The same turns and mirrors carry the whole set onto itself and the rows of a family onto each other. Which other rows belong to the same family as each row named below? List them in the order they appear above.
These 30 rows form 5 families of 6 rows each.
Kopul: [-11  -2  -8  -7  -5  10 -21  12   0   0  10   3   9 -15  13  -1   9   3
   0   0  -4  -6]
kapi: [ 10   6   0  13  -2 -10  -2   5   7  -1   5 -10  11  -4 -11  -7 -16 -12
  -4  -6  -4 -17]
nas: [ -6 -15   4 -21  -2  -9   3  -3  -6   9   7   8   0  -2   9  -4  -4   7
  15  -8  -3  15]
zako: [  0  20   1  11  -5  12  -4  12  -4  -9  -1  -5   8  -9   5   7  12  -1
 -10   8  -2  -4]
dozun: [  4  18   7  -6   0  -5  17   7  -1  -2  -8  -1   6   6 -10  -7  -2   5
  13  -1   0  16]
teb: [ 11   4   5   7   4 -16   5   0  12   0   2  -7   9   0 -12 -17 -15  -8
   2  -8   1 -11]
Sorud: [  7   3  19  -5   5 -10  22  -7  -3   1  -6   1  -3   5   4  -6   4   5
   8   0   3  19]
zulol: [ -4 -10   1  -6   0   7   3 -22 -12   9 -10   5  11  -1   7   4  10   0
  -6  11 -12  13]
tig: [  5  -3  20   5   5  -4  15 -12  -6  -2   0  -1  -7  -3  17   1  15   1
  -6   7   4  11]
Logod: [ 12  -7   2  -3   7 -16   1  -9   7   5  10   7 -13   8  -8  -8  -6   8
   3 -12   3  17]
mupe: [ 11 -11  12   9   9 -14   4 -14  11  -1   7  -8  -2   1   0  -8  -5 -13
 -14  -8   0  -3]
Vad: [  0  26  -2   2  -5   6   3  15   1  -8  -5  -3  13  -1 -10  -2   2   2
   4   3  -2   5]
Vapu: [ -9 -14   1  -6  -3   3 -14   0  -8   3  12   5   1 -17  24   1  12   2
  -1   1  -3  -5]
Nere: [ 11  -6  11   5  10 -18   8  -8  14   1   3  -7   2   3  -8 -17  -9  -9
  -4 -10   2  -4]
bizo: [ 14 -14   7   7   5 -15   0 -15  -4   6  15   7 -17   1   7   3  -1   5
  -6  -7   2  10]
zosa: [ -5   1  -3 -13   3   7   5 -11   0   7 -17   8  18  -1  -7 -13   7   7
   5   8  -8  12]
Kono: [ -4   7  -7  -7  -3   9   0  -5  -5   6 -16   8  24  -7  -4 -11   6   6
   7  11 -10  -1]
Duz: [-12   3 -13 -16  -6   6 -16  16   3   0   6   5  12  -7  -1  -4  -1   5
   8  -7  -5   3]
ven: [ -4  -6  -2   0  -5  12   0 -16 -17   7  -9   6  15  -8  10   8  10   1
  -5  15 -13   2]
Fefab: [ -4   4  -6  -1  -7  13  -2  -7 -13   7 -12   7  23 -11   3  -1   8   3
   2  14 -12  -5]
sedo: [  3   5  12  12   0   7   2  -3  -7  -7   2  -4  -1 -10  19   7  19  -1
 -14  11   0   0]
bibe: [  9  15 -11  10  -1  -1 -15  12   9   0  10   5   4  -7 -11 -12  -3   8
   3  -4   1 -10]
kapeb: [ -6  -7   1 -14   4   5   6 -20  -4   8 -14   8  12   3  -1  -7   8   4
   1   7  -9  18]
noku: [  9   9  -6  -1   5 -10  -4   6  12   2   6   6  -3   4 -18 -16  -9  10
   8 -10   3   7]
seb: [ 10   1   3  18  -3  -7  -5  -1   3  -4   9 -11   7  -3  -2   3 -10 -15
 -14  -5  -5 -17]
diga: [ -5 -22   8 -13  -1  -6  -1  -7 -10   8  11   7  -3  -9  23   1   5   3
   7  -3  -2   6]
vifu: [ 13  -7   3  18  -2  -6 -10  -7  -8   3  18   5 -11 -10  13   7   3   5
  -9   1  -1  -8]
Sol: [ 10  -8   9  15   3 -10  -2  -9   5  -3  10 -11   0  -1   2   2  -5 -16
 -19  -4  -3  -8]
Vir: [ -8  -4  -6 -22  -4  -3  -4   8   0   5   5   5   7   0  -4  -5  -7   6
  16 -11  -5  14]
meka: [ 10   7  -6  19  -4   0 -16   6  -3   0  15   5  -1 -14   4  -1   2   5
  -5   2   0 -17]

The rest of the family of Nere: kapi, teb, mupe, seb, Sol
The rest of the family of bizo: Logod, bibe, noku, vifu, meka
The rest of the family of Kono: zulol, zosa, ven, Fefab, kapeb
The rest of the family of sedo: zako, dozun, Sorud, tig, Vad

